Each row of this table is followed by its label. One hidden rule gives the labels. It looks at one to three of the table's principal directions, none of them among the few with the most spread.
[ 0.9 -1.3 -1.3  2.9 -0.7  0.4 -1.4 -0.1 -2.2 -0.4 -2.7  1.1  0.1 -1.8 -0.7
  0.2  0.0 -0.2 -0.2 -0.7  0.3 -1.9  0.9  0.0  1.8 -0.5  0.1 -0.3  0.4 -1.3
 -1.5] 1
[-0.1 -0.3  1.7 -1.3  2.0 -0.2  1.2  0.3  1.3  0.0  1.1 -0.3  0.5  1.9  2.2
 -0.4  0.1  1.1 -0.1 -1.2  0.0  1.8 -0.6  0.1 -0.6 -0.1 -0.5 -1.4  1.0  0.7
  1.0] 0
[-0.4  1.1  0.5 -0.4 -0.1 -0.5  0.2 -0.4  0.4  0.7  1.0 -0.8 -1.3  1.0 -0.8
  1.0  0.6  0.7  0.3  0.2 -0.3  0.3 -0.6 -0.3 -0.9 -0.3  0.2 -0.1 -0.6 -0.1
 -0.1] 0
[ 0.3 -0.1  0.5 -1.1 -0.3  0.3 -0.3 -0.1  1.3 -0.5  0.6 -1.2 -0.8  0.5  0.5
 -0.5 -0.4 -0.2  0.7 -0.4 -0.4  0.8 -0.4  0.1 -0.9  0.1  0.4  0.7 -1.0  0.2
  0.7] 1
[ 0.0 -0.4  1.2 -0.8  0.1 -0.6 -0.2  0.0  1.4 -0.1  1.1 -0.4 -0.9  0.5  1.1
 -0.4 -0.2  0.4  0.3 -0.7 -0.7 -0.2 -1.0  0.4 -0.6 -0.3 -0.2  0.5 -0.3  0.0
  0.9] 2
[-0.2  0.7  2.5 -0.3  1.6 -0.4  1.8  0.2  0.6  0.2  1.0 -1.8 -0.3  2.3  1.0
  0.8  0.9  2.1 -0.6 -2.0 -1.2  2.5 -1.4 -1.1 -0.7 -0.1  0.3 -2.2  1.4  0.6
  0.4] 0
[-0.7  1.1  0.7  0.3  0.7 -0.7  1.3  0.1 -0.6  0.3  1.3 -1.1  0.4  1.1 -1.0
  1.1  1.1  1.3 -0.3 -0.6 -0.4  1.1 -0.5 -1.1 -0.8 -0.4  0.8 -1.5  1.3 -0.3
 -0.3] 1
[-0.1  0.4  0.0 -1.7 -0.2  0.2  0.5  0.3  1.2  0.0  1.6 -1.7  0.2  1.0  0.0
  0.0  0.4 -0.3  0.7  0.3 -0.1  1.5 -0.1  0.4 -1.9  0.3  0.0  0.3 -0.3  0.2
  0.7] 0
[-0.8  1.1  0.4 -2.9  1.3 -0.6  1.4  0.3  1.5  0.9  2.6  0.2  0.4  1.5  0.6
 -0.6 -0.3 -0.2  0.4  1.3  0.2  1.1 -0.4  0.5 -1.2  0.6 -0.3  0.4 -0.4  1.4
  1.1] 1
[ 0.4 -0.5 -0.4 -1.3  0.2 -0.3  0.2  0.3  0.5  0.1 -0.2  2.1  0.0 -1.0  0.7
 -1.7 -1.3 -1.6  0.2  1.0 -0.1 -1.0 -0.4  0.7  1.3  0.8 -0.6  1.5 -0.9  0.8
  1.1] 1
[ 1.6 -1.2 -0.9  1.8 -0.5  0.9  0.3  0.1 -1.8 -1.0 -2.8 -1.1  0.5 -0.4 -0.5
  0.1 -0.2 -0.3 -0.1 -1.8 -0.9  0.9  0.5 -0.8  0.5 -0.4  1.3 -0.9  1.0 -1.6
 -0.8] 2
[-0.6  0.7  0.1  0.6 -0.8  0.7 -0.8 -1.2 -0.2 -0.1 -0.6 -0.7 -1.1  0.1 -0.6
  1.3  0.1  0.7 -0.2  0.5  0.4  0.1  0.8 -0.4 -0.5 -0.5  0.2 -0.2 -0.5 -0.4
 -0.7] 2
[-0.3  0.6  2.1 -1.6  2.4 -0.5  2.3  0.5  1.2  0.6  1.1 -0.2  0.5  2.7  1.9
 -0.2 -0.2  1.2 -0.7 -0.8 -0.7  2.1 -1.1 -0.4 -0.3  0.2 -0.3 -1.4  1.3  1.4
  1.0] 1
[-0.5  1.7  0.0 -1.7 -2.0 -0.4  0.4  1.2  2.4 -0.3  2.6 -2.4  0.1  0.2 -1.8
  0.1  1.2 -1.2  0.9  0.6 -0.7  1.1 -1.6 -0.2 -2.5  0.9 -0.3  1.9 -1.4  1.0
  1.3] 2
[ 0.3 -0.4 -1.2  1.2 -1.6  0.0 -0.9  0.2 -0.6 -0.2 -1.5  1.3 -0.1 -1.8 -1.0
 -0.2 -0.3 -1.3 -0.1  0.7 -0.2 -2.1 -0.1  0.3  1.1  0.0 -0.5  1.5 -0.6 -0.4
 -0.2] 1
[-0.9  1.6  1.0 -2.0  1.0 -0.1  1.4  0.0  0.9  0.5  1.9 -0.6  0.3  1.2  0.0
  0.2  0.3  0.4 -0.1  0.8  0.2  2.0 -0.3 -0.6 -0.8  0.8  0.1 -0.6  0.0  1.5
  0.8] 2
[ 0.4 -1.1 -1.3  0.9 -1.0  1.0 -0.8  0.2 -0.6 -1.1 -1.5  0.6  1.4 -1.8  0.1
 -0.5  0.0 -1.0 -0.1  0.2  0.8 -0.5  1.1  0.4  0.6  0.3 -0.6  0.2  0.5 -0.4
 -0.1] 0
[-0.1  0.7 -1.7  0.6 -1.9  0.0  0.1  0.1 -1.2  0.1 -0.3 -0.1  0.5 -1.7 -2.5
  1.0  1.2 -1.1  0.1  1.6  0.0 -0.7  0.2  0.0 -0.2  0.5 -0.2  0.6  0.1 -0.7
 -0.3] 0
[ 0.0 -0.3 -1.0  1.2 -2.3  0.7 -2.2 -0.7 -0.3 -1.1 -0.9 -0.3 -0.7 -2.2 -1.2
  0.2 -0.2 -0.7  0.3  0.5  0.4 -1.4  0.8 -0.1  0.1 -0.2  0.4  1.3 -1.2 -0.9
 -0.5] 1
[ 0.3  0.0  1.3  0.2  1.3  1.0  1.1 -1.1 -0.7 -0.3 -1.8 -0.3 -0.5  1.0  1.0
  0.7 -0.3  1.1 -0.8 -1.0 -0.2  2.1  0.4 -1.2  0.7 -0.1  0.4 -2.2  1.0  0.0
 -0.1] 0
[-1.8  1.9 -1.1 -0.5 -2.2  0.3 -1.1  0.5  1.1 -0.2  2.4 -1.1  1.3 -1.0 -2.1
  0.9  1.5 -0.6  0.2  2.2  1.7 -0.4  0.7  0.2 -2.1  0.7 -0.9  1.4 -0.8  1.1
  0.0] 2
[-0.2  1.2  0.3 -0.4  0.8 -1.7  1.7  1.0  0.0  1.5  2.0 -0.6 -0.1  1.8 -1.1
  0.6  1.0  0.6  0.2 -0.2 -1.1  0.2 -1.6 -0.1 -0.9 -0.3  0.4 -0.2  0.4  0.1
 -0.2] 1
[-0.8  0.9  0.5  0.2 -0.2  0.2 -0.3 -0.8  0.1  0.3  0.4 -0.7 -0.8  0.6 -0.4
  1.3  0.6  1.1 -0.2  0.4  0.4  0.3  0.3 -0.3 -0.8 -0.5 -0.1 -0.6  0.0 -0.2
 -0.4] 0
[ 0.3 -0.1 -0.1  0.3  0.8 -0.2  0.3 -0.1 -0.5  0.7 -0.5  0.1 -0.5  1.3  0.1
  0.3 -0.3  0.5  0.0 -0.4 -0.2  0.0  0.0  0.0  0.1 -0.7  0.3 -0.4  0.1 -0.4
 -0.7] 2
[ 0.7 -0.2  0.2  0.0  0.3 -0.2  1.7  0.9 -0.3 -0.3 -0.1 -1.1  1.0  0.5 -0.1
  0.1  0.8  0.0 -0.1 -1.2 -1.1  1.6 -0.9 -0.4 -0.4  0.4  0.1 -1.0  1.5 -0.2
  0.4] 0
[-0.4  0.2  1.5 -0.1  0.9 -0.5 -0.7 -1.1  0.2  0.4  0.5  0.6 -1.9  0.3  0.7
  0.2 -0.4  1.3  0.0 -0.3  0.0 -0.5 -0.3 -0.4  0.7 -0.5  0.4 -0.4 -0.8  0.1
 -0.1] 2
[ 1.3 -1.5  0.8  0.2 -0.2  0.7  0.4  0.6  0.8 -1.2 -1.7 -1.0  0.2  0.5  1.7
 -0.9 -0.7 -0.3 -0.2 -2.1 -1.5  1.1 -0.8  0.0  0.0  0.0 -0.2 -0.1  0.7 -0.2
  0.9] 2
[ 0.9 -2.0 -2.3  0.8 -2.3  1.8 -0.7  0.8 -0.4 -2.1 -3.0  0.9  2.8 -3.1  0.4
 -1.4 -0.7 -2.7 -0.4  0.8  0.6 -0.8  1.5  0.9  0.7  0.9 -1.3  1.4  1.0 -0.4
  0.8] 1
[ 2.3 -3.6 -2.2  1.7 -2.3  2.1 -2.8  0.0 -0.6 -2.8 -3.6 -0.3  0.8 -3.2  1.0
 -1.8 -1.1 -2.2  1.0 -1.5  0.5 -0.9  1.8  0.9  0.9  0.1  0.1  1.2 -0.5 -1.8
 -0.1] 0
[ 0.0  0.0 -0.5 -0.2 -0.8  0.2 -1.4 -0.3  0.2  0.0  0.4  0.1 -0.9 -1.1 -0.5
 -0.3 -0.2 -0.5  0.7  0.7  0.5 -0.9  0.4  0.4  0.2  0.4  0.2  1.1 -1.5  0.2
 -0.3] 1
[-1.2  1.3 -0.2 -0.9 -1.1 -0.6 -0.7  0.7  1.4  0.4  2.7 -0.6  0.2 -0.3 -1.0
  0.1  0.8 -0.3  0.4  1.3  0.6 -0.7 -0.4  0.5 -1.3  0.6 -0.5  1.5 -1.1  1.1
  0.3] 2
[-0.7  1.3  1.0 -0.9  2.5 -0.8  2.2  0.2 -0.3  1.6  1.0  0.9  0.3  2.2  0.3
  0.5  0.3  1.1 -0.6  0.3  0.0  1.1 -0.6 -0.5  0.3  0.0 -0.2 -1.6  0.9  1.2
 -0.1] 0
[ 0.6 -0.8 -0.9 -0.2 -1.0  0.9 -0.6  0.4  0.5 -1.0 -0.8 -0.1  0.7 -1.1  0.2
 -0.9 -0.3 -1.4  0.4  0.1  0.3  0.1  0.4  0.5  0.0  0.6 -0.5  0.9 -0.5  0.2
  0.5] 1
[ 1.1 -1.8 -0.8  1.5 -1.2  0.5 -2.4 -0.8 -0.6 -0.7 -2.8  2.0 -1.6 -2.3  0.4
 -1.2 -1.8 -1.3  0.2  0.0  0.0 -2.8  0.6  0.6  2.3 -0.3  0.1  1.8 -1.7 -0.8
 -0.4] 1
[-0.5  0.3  0.7  0.3  0.6 -1.0 -0.6 -0.7 -0.6  1.0  0.5  1.9 -1.5 -0.8 -0.1
  0.1 -0.3  0.7 -0.2  0.7  0.0 -1.9 -0.4  0.1  1.6  0.0  0.1  0.2 -0.7  0.3
 -0.4] 0
[ 0.4 -0.7 -1.3 -2.1 -0.7  0.5  0.3  1.7  1.7 -1.1  1.5 -0.5  2.7 -1.0  0.6
 -1.9  0.2 -2.3  1.0  0.6  0.7  1.0  0.1  1.2 -1.4  1.4 -1.1  1.4  0.0  1.0
  1.7] 0
[ 0.2 -0.3  0.2  0.4  0.6 -0.4  0.3  0.0 -0.4  0.1 -0.5  1.2  0.1 -0.3  0.2
 -0.3 -0.2  0.0 -0.3 -0.3 -0.1 -0.5 -0.3 -0.2  1.1 -0.1 -0.1 -0.3  0.3  0.0
  0.1] 1
[-1.1  1.6  1.9 -1.1  2.9 -0.6  2.1 -1.0 -0.2  1.2  1.8 -0.7 -0.5  3.1  0.5
  1.3  0.6  2.6 -0.4 -0.4  0.2  2.5 -0.1 -1.3 -0.9 -0.8  1.0 -2.8  1.2  0.2
 -0.2] 1
[ 0.2 -1.2 -0.7  1.0 -0.6  1.0 -0.8  0.2 -0.4 -1.1 -2.2  1.9  1.5 -2.1  0.8
 -1.0 -0.8 -1.1 -0.8  0.4  0.8 -1.1  0.9  0.2  1.7  0.5 -1.0  0.4  0.5  0.4
  0.2] 2
[ 0.1  0.4  1.0  1.5  2.9 -0.9  0.7 -1.9 -2.7  1.9 -1.0  0.5 -2.6  2.6 -0.2
  1.7 -0.3  2.9 -0.3 -1.3 -0.2  0.2  0.3 -1.2  1.2 -2.1  2.1 -2.9  0.5 -1.6
 -2.3] 1
[-0.4  0.6 -0.1 -0.6  0.6 -0.8 -0.2  0.0  0.2  1.3  1.2  0.7 -0.8  0.8 -0.2
  0.1  0.0  0.2  0.3  0.9  0.3 -0.9 -0.2  0.6  0.0 -0.1 -0.2  0.5 -0.9  0.5
 -0.4] 1
[-0.3 -0.3 -0.2  1.2  0.8 -0.4 -0.5 -0.4 -1.3  0.2  0.2  0.6  0.3 -0.4 -0.2
  0.4  0.5  1.1 -0.1 -0.4  0.9 -0.7  0.7 -0.2  0.6 -0.6  0.5 -1.1  0.7 -0.7
 -1.1] 1
[ 0.7 -0.3  0.4  0.4  0.8  0.9  1.3  0.5 -0.2 -0.6 -1.2 -1.7  1.1  1.6  0.5
  0.4  0.5  0.6 -0.3 -1.9 -0.3  2.6  0.1 -0.8 -0.6 -0.2  0.2 -1.9  1.5 -0.2
 -0.2] 1
[-0.6  1.0 -0.9 -3.5 -0.6 -0.5  1.3  2.1  2.6 -0.1  3.7 -0.2  2.5 -0.4 -0.5
 -1.6  0.8 -2.4  1.0  1.8  0.6  1.0 -1.0  1.0 -1.9  1.8 -1.4  2.0 -0.6  2.1
  2.3] 2
[ 0.6 -1.4 -1.4  2.3 -1.5  0.9 -1.5 -0.6 -1.6 -1.2 -2.2 -0.1  0.4 -1.7 -0.5
  0.5  0.2 -0.2 -0.1 -0.4  0.5 -1.2  1.4  0.1  0.3 -0.9  0.2 -0.2  0.7 -2.1
 -0.9] 1
[ 1.6 -2.1 -0.7  2.4 -0.3  1.4 -0.2 -0.2 -1.9 -1.4 -4.5  0.5  0.8 -1.2  0.8
 -0.4 -1.0 -0.5 -0.8 -1.6 -0.6  0.0  1.0 -0.5  2.0 -0.3  0.3 -0.9  1.5 -1.3
 -0.6] 1
[ 0.0  0.0  0.1 -1.1  2.5  0.1  1.0 -1.0 -0.6  0.9 -0.1  0.8 -0.3  2.0  1.2
  0.0 -0.8  0.8  0.1  0.2  0.8  1.1  1.0  0.0  0.1 -0.8  0.5 -1.5  0.4 -0.2
 -0.4] 2
[ 0.9 -0.5 -0.2  1.1  0.0  0.1 -0.3  0.1 -0.5  0.0 -1.2 -0.4 -0.7  0.4 -0.3
  0.2  0.1  0.0  0.3 -1.3 -0.3  0.0 -0.3 -0.3  0.4 -0.5  0.3 -0.2 -0.3 -0.6
 -0.6] 1
[ 0.6 -0.6 -0.6  2.1 -0.7  0.3 -1.4 -1.0 -1.7  0.3 -2.6  0.8 -1.7 -0.9 -0.6
  0.6 -0.7  0.2 -0.3  0.0 -0.2 -1.8  0.6  0.0  1.6 -0.6  0.5  0.2 -0.7 -1.1
 -1.5] 0
[-0.4  0.4  1.1  0.2  1.0 -1.1 -0.7 -0.9  0.1  1.2  0.9  0.5 -2.4  1.2  0.1
  0.5 -0.3  1.5  0.2 -0.4 -0.1 -1.1 -0.6 -0.1  0.3 -1.1  0.6 -0.1 -1.1 -0.3
 -0.7] 1
[ 0.7 -1.2 -0.5 -0.7  0.6  0.8  0.9  0.3 -0.3 -0.6 -1.3  0.6  1.5 -0.2  1.5
 -1.2 -1.1 -0.9 -0.3  0.0 -0.2  0.8  0.8  0.5  0.5  0.4 -0.2 -0.2  1.1  0.0
  0.6] 1
[-0.3  0.4  0.3 -1.6  0.9  0.0  0.9 -0.2  0.8  0.0  1.6 -1.0  0.4  1.3  0.4
  0.0  0.2  0.3  0.5  0.0  0.4  1.7  0.1 -0.1 -1.5 -0.2  0.3 -0.7  0.2  0.0
  0.6] 1
[-0.7  1.0 -1.4 -1.5  0.0 -0.8  0.4  0.6  0.1  0.9  1.9  1.8  1.0 -1.1 -1.3
 -0.8  0.1 -1.6  0.5  2.4  1.0 -1.1  0.0  0.7  0.2  1.0 -0.5  1.4 -0.8  1.1
  0.5] 1
[-1.2  1.3 -0.4 -0.6 -0.1  0.2  0.3 -0.9 -0.3  0.5  0.8 -0.1  0.1  0.3 -1.0
  1.2  0.4  0.4 -0.2  1.8  1.0  0.4  1.0 -0.2 -0.9 -0.2  0.0 -0.4  0.1 -0.1
 -0.3] 1
[-0.4  0.4  1.6 -1.7  0.7  0.1  1.0  0.4  2.1 -0.4  1.3 -1.1  0.3  1.6  1.5
 -0.5 -0.2  0.4 -0.1 -0.6 -0.4  1.8 -0.9 -0.2 -1.2  0.3 -0.4 -0.2  0.2  1.1
  1.4] 1
[ 1.2 -1.2  0.5  0.8  0.1  0.5  0.4  0.1 -0.2 -1.1 -1.8 -1.1  0.0  0.5  0.9
 -0.4 -0.7  0.1 -0.1 -2.1 -1.3  1.1 -0.3 -0.6  0.1 -0.5  0.9 -0.6  0.8 -1.0
  0.2] 1
[-0.7  0.0  0.6  1.7  0.1  0.1 -1.2 -0.9 -0.8  0.1 -0.5  0.3 -0.7 -0.1  0.1
  1.1  0.4  1.7 -0.6 -0.4  0.8 -1.0  0.7 -0.4  0.5 -0.9  0.0 -1.1  0.4 -0.6
 -1.1] 1
[-1.5  1.3  0.4 -1.6  0.3 -0.7 -0.6  0.1  1.4  0.7  3.0  0.9  0.1 -0.3 -0.1
 -0.2  0.6  0.1  0.4  1.6  1.5 -0.7 -0.1  0.5 -0.4  0.7 -0.9  0.7 -1.2  1.7
  0.5] 1
[-0.1  0.0  1.9 -1.0  1.8  0.0  0.5 -1.0  0.8  0.1  0.3 -0.2 -1.3  1.8  1.8
 -0.1 -0.8  1.3 -0.1 -1.0 -0.2  1.3 -0.3 -0.5 -0.1 -0.6  0.5 -1.1 -0.1  0.2
  0.4] 1
[ 0.1 -0.4  1.2  0.1  0.7  0.0  0.6  0.3  0.3 -0.4 -0.5  0.3  0.5  0.1  1.3
 -0.6 -0.4  0.4 -0.8 -0.9 -0.6  0.5 -0.5 -0.3  0.9  0.4 -0.3 -0.6  0.9  0.7
  0.6] 1
[-0.7  0.7  1.1 -0.6 -0.2  0.2  0.4  0.2  1.1 -0.3  1.1 -1.1  0.4  0.5  0.4
  0.5  0.8  0.7 -0.3 -0.1  0.0  1.1 -0.4 -0.2 -1.0  0.4 -0.7 -0.5  0.5  0.8
  0.7] 0
[ 0.2 -0.4  0.5  0.6  0.8 -0.1  0.2 -0.1 -0.4  0.4 -1.3  1.3 -0.4  0.4  0.9
 -0.2 -0.8  0.4 -0.7 -0.3 -0.3 -0.7 -0.1  0.1  1.3 -0.2 -0.3 -0.3  0.3  0.2
 -0.3] 1
[ 0.1  0.2  0.9 -2.1 -0.1 -0.4  0.2  0.9  2.8  0.0  2.3 -1.7 -0.5  1.7  0.9
 -0.7  0.0 -0.3  1.0 -0.6 -0.7  1.0 -1.3  0.7 -2.1  0.2 -0.3  1.2 -1.1  0.8
  1.3] 2
[ 0.1 -0.4 -0.3  2.3 -3.1  1.0 -1.9 -0.2 -0.2 -1.4 -1.6 -2.0 -0.5 -1.6 -1.2
  1.1  0.7  0.0 -0.3 -0.7 -0.6 -0.7  0.2 -0.3 -0.6 -0.2  0.1  0.8 -0.1 -1.1
 -0.6] 1
Here are more rows. What is the label of each one?
[ 0.6 -0.4  0.2  0.8  0.1 -0.7  0.1  0.1 -0.6  0.5 -0.3 -0.3 -0.9  0.5 -0.2
  0.5  0.4  0.5  0.1 -0.9 -1.0 -0.5 -0.7  0.1  0.1 -0.5  0.3 -0.3  0.2 -0.9
 -0.5] >> 0
[-1.1  1.5  1.2 -0.3  0.0 -0.8  0.2 -0.4  0.4  0.5  2.4 -1.4 -0.9  0.7 -0.9
  1.3  1.4  1.5  0.1  0.0 -0.1  0.7 -0.7 -0.7 -1.3 -0.1  0.4 -0.8  0.0  0.1
 -0.1] >> 0
[-1.0  1.6  2.3 -3.4  2.0 -0.4  2.0  0.0  2.5  0.7  3.4 -1.5 -0.3  3.0  1.4
  0.0  0.3  1.2  0.3  0.1 -0.1  3.1 -1.1 -0.3 -2.0  0.5  0.0 -1.0 -0.1  1.8
  1.5] >> 0
[-0.3  0.0 -0.6 -0.3 -0.9 -0.9 -1.4  0.7  0.8  0.4  1.2  1.7 -0.3 -1.5 -0.3
 -1.1 -0.5 -1.1  0.4  1.2  0.3 -2.7 -0.5  1.0  0.7  0.5 -0.7  2.4 -1.7  0.9
  0.2] >> 2
[ 0.1  0.1  1.5 -0.1  1.9 -0.2  0.8 -0.7 -0.2  0.8  0.3 -0.9 -1.2  2.3  1.0
  1.0  0.5  2.0 -0.1 -1.4 -0.3  1.5 -0.3 -0.4 -0.3 -0.7  0.5 -2.2  0.7 -0.3
 -0.5] >> 0
[-0.8  1.1  0.3 -0.6 -1.4  0.3 -1.3 -0.8  1.0 -0.1  1.1 -0.9 -1.6 -0.6 -1.0
  0.7  0.3  0.0  0.5  1.1  0.4 -0.2  0.0 -0.1 -0.8  0.3  0.0  1.0 -1.8  0.4
  0.1] >> 0
[ 0.4 -0.3 -0.4 -1.6  0.2  1.1  0.8  0.0  0.5 -1.0 -0.1 -0.5  1.2 -0.1  0.6
 -0.8 -0.3 -1.0  0.4  0.2  0.5  2.1  0.7 -0.1 -0.5  0.8  0.0 -0.4  0.2  0.4
  1.0] >> 0
[-2.0  3.1  2.5 -2.4  3.7 -1.8  3.4  0.2  0.6  2.6  3.8  0.5  0.2  3.7  0.2
  1.0  0.9  2.4 -0.9  0.9  0.1  2.1 -1.4 -1.0 -0.5  0.3 -0.1 -2.3  1.1  2.4
  0.3] >> 2
[ 0.9 -1.4  0.4  1.6  0.5  0.3 -0.2  0.2 -1.0 -0.6 -1.6  0.0  0.4 -0.3  0.9
 -0.2  0.0  0.7 -0.4 -1.9 -0.4  0.0  0.1 -0.2  1.1 -0.3  0.2 -1.2  1.3 -0.7
 -0.5] >> 0
[ 0.8 -0.4  0.5  0.7  0.2 -0.1  0.4  0.3 -0.5  0.0 -1.1 -0.4 -0.4  0.3  0.3
 -0.3 -0.7  0.2 -0.4 -1.1 -1.4  0.1 -0.5 -0.4  0.8  0.0  0.8 -0.1  0.3 -0.1
 -0.3] >> 2
[-0.1  0.2  0.4 -1.1  0.1 -1.0 -0.2  1.3  1.9  0.5  1.9 -0.1 -0.1  0.9  0.6
 -1.1 -0.5 -0.5  0.5 -0.1 -0.5 -0.8 -1.2  0.9 -0.7  0.1 -0.4  1.8 -1.1  1.1
  0.7] >> 2
[ 0.2 -0.3  0.6 -2.0 -1.6  1.6  0.6  0.5  2.5 -2.4  0.1 -1.5  1.6 -1.1  1.0
 -1.0  0.3 -1.7  0.2  0.0 -0.1  2.6 -0.4 -0.1 -1.4  1.6 -1.3  0.6  0.2  1.1
  2.7] >> 0
[-0.4  0.4 -0.5  0.6 -0.8  0.7  0.0 -0.7 -0.9 -0.5 -0.7 -0.3  0.5 -0.8 -1.1
  1.1  0.8  0.1 -0.3  0.7  0.7  0.6  0.9 -0.6 -0.3  0.0 -0.1 -0.8  0.6 -0.6
 -0.3] >> 0
[ 0.4 -0.2 -0.5 -0.3 -1.2  0.6 -0.4 -0.2  0.3 -1.0  0.3 -2.0 -0.2 -0.4 -0.7
  0.3  0.6 -0.4  0.9 -0.4 -0.1  1.1  0.2 -0.2 -1.4  0.0  0.7  0.1 -0.4 -0.9
  0.2] >> 0
[-0.9  1.2  0.4 -2.5  0.4 -0.9  0.6  0.9  2.0  0.7  3.6 -0.3  0.5  0.6 -0.1
 -0.5  0.9 -0.3  0.8  1.0  0.6  0.7 -0.9  0.5 -1.4  1.0 -0.8  0.7 -0.9  1.7
  1.1] >> 0
[ 0.7 -0.8  0.6  1.5  0.8 -0.2 -0.1  0.0 -1.1 -0.3 -1.0  0.0 -0.1 -0.1  0.4
  0.0  0.0  0.9 -0.3 -1.9 -0.5 -0.1 -0.2 -0.6  1.1 -0.5  0.7 -1.2  0.8 -0.7
 -0.7] >> 2
[-0.8  1.4 -0.5 -0.9 -0.1 -0.2  0.9  0.6  0.2  0.3  1.7 -0.4  1.3  0.2 -1.3
  0.2  0.8 -0.4  0.1  1.1  0.5  0.8  0.0 -0.3 -1.0  0.6  0.0  0.2  0.1  0.8
  0.2] >> 2
[-1.3  1.4 -1.5 -2.2  1.3 -1.2  0.4  0.3 -0.1  1.8  2.9  2.5  1.0 -0.1 -0.9
 -0.8 -0.3 -0.9  0.6  3.1  1.8 -1.3  0.7  0.9  0.1  0.6 -0.2  1.1 -1.0  1.4
 -0.1] >> 2
[ 0.4 -1.0 -0.8  1.8  0.2  0.0 -0.5  0.0 -1.5  0.2 -2.2  2.0  0.4 -0.7  0.3
 -0.1 -0.6 -0.1 -0.7  0.0  0.3 -1.9  0.6  0.4  1.7 -0.6 -0.5 -0.1  0.7 -0.7
 -0.9] >> 1
[ 1.0 -0.8 -0.5  0.2 -0.7 -0.1 -0.6  0.7  0.3 -0.6  0.0 -1.0 -0.2 -0.5 -0.2
 -1.0 -0.4 -0.8  0.8 -1.1 -0.8 -0.2 -0.4  0.1 -0.2  0.1  1.0  1.1 -0.8 -0.4
  0.0] >> 2
[-1.2  2.0  0.6  0.1  0.1 -0.1  0.8  0.0 -0.1  0.7  1.2 -1.2  0.1  1.1 -1.4
  1.5  1.1  1.1 -0.5  0.5  0.2  1.1 -0.1 -1.0 -0.9  0.1  0.2 -0.8  0.4  0.8
 -0.6] >> 2
[-0.6 -0.5 -0.2  0.3 -0.6  0.1 -2.2 -0.7  0.5 -0.2  0.5  1.1 -0.5 -1.4  0.5
 -0.2 -0.2  0.1  0.3  0.8  1.4 -1.9  0.8  0.8  0.3 -0.3 -0.7  0.8 -1.0 -0.1
 -0.1] >> 0
[ 1.0 -1.2 -0.8  1.2  1.2  0.5  0.7 -0.5 -2.3  0.2 -3.1  1.6  0.4  0.0  0.8
 -0.2 -1.3  0.0 -0.8 -0.2 -0.3 -0.3  1.1  0.0  1.9 -0.5  0.5 -1.1  1.4 -1.0
 -0.9] >> 1
[-0.6  0.6 -0.8 -1.8 -2.0 -1.1 -0.9  2.0  2.7  0.1  3.6 -0.5  0.8 -1.0 -0.8
 -1.3  0.6 -1.9  1.2  1.4  0.0 -1.6 -1.3  1.6 -1.8  1.1 -1.1  3.5 -1.8  1.4
  1.3] >> 1
[-1.4  1.2  0.5  0.4 -0.1 -0.7 -1.8 -0.9  0.2  0.8  1.6  1.0 -1.6 -0.6 -0.9
  0.6  0.2  0.9  0.2  1.0  1.2 -1.9  0.1 -0.2  0.4 -0.3  0.2  0.6 -1.8  0.5
 -0.8] >> 2
[ 0.2  0.2  0.9 -0.1  0.8  0.0  1.4  0.2 -0.1  0.2 -0.4 -0.5  0.1  1.1  0.5
  0.2  0.1  0.6 -0.6 -0.7 -0.9  1.2 -0.6 -0.4  0.1  0.1  0.1 -1.0  1.0  0.3
  0.2] >> 2
[ 0.4 -0.3 -0.1  1.1  1.4  0.1  0.9 -0.7 -2.2  0.7 -2.0  1.1 -0.2  0.4  0.2
  0.5 -0.5  0.8 -0.8 -0.2 -0.3  0.0  0.7 -0.4  1.7 -0.3  0.7 -1.6  1.2 -0.6
 -1.2] >> 2
[-1.3  1.9 -0.6 -0.1 -1.2 -0.3  0.5  0.6  0.3  0.4  2.0 -1.7  0.9  0.6 -2.2
  1.6  1.9  0.2  0.1  1.1  0.4  0.5 -0.2 -0.3 -2.2  0.0 -0.3  0.1  0.3  0.2
 -0.3] >> 1
[-2.2  3.0  0.4 -3.8  0.6 -2.0  1.5  1.7  2.8  1.7  6.3 -0.1  1.1  1.2 -1.3
 -0.4  1.4 -0.5  0.8  2.5  0.7  0.4 -1.7  0.5 -2.3  1.4 -0.9  1.6 -1.2  2.9
  1.5] >> 2
[-0.8  0.8  0.4 -0.4  0.7 -0.5  0.9  0.1 -0.2  0.7  0.5  1.3  0.5  0.1  0.1
  0.0 -0.3  0.2 -0.8  1.1  0.0 -0.4 -0.1 -0.2  0.7  0.3 -0.3 -0.1  0.6  0.9
  0.2] >> 1
[-0.9  1.1  0.5 -3.3 -0.1 -0.4  0.7  0.9  2.8  0.0  3.1  0.2  0.9 -0.2  0.4
 -1.4 -0.2 -1.4  0.6  1.7  0.3  0.7 -0.9  0.5 -1.1  1.6 -0.9  1.8 -1.3  2.3
  2.2] >> 1
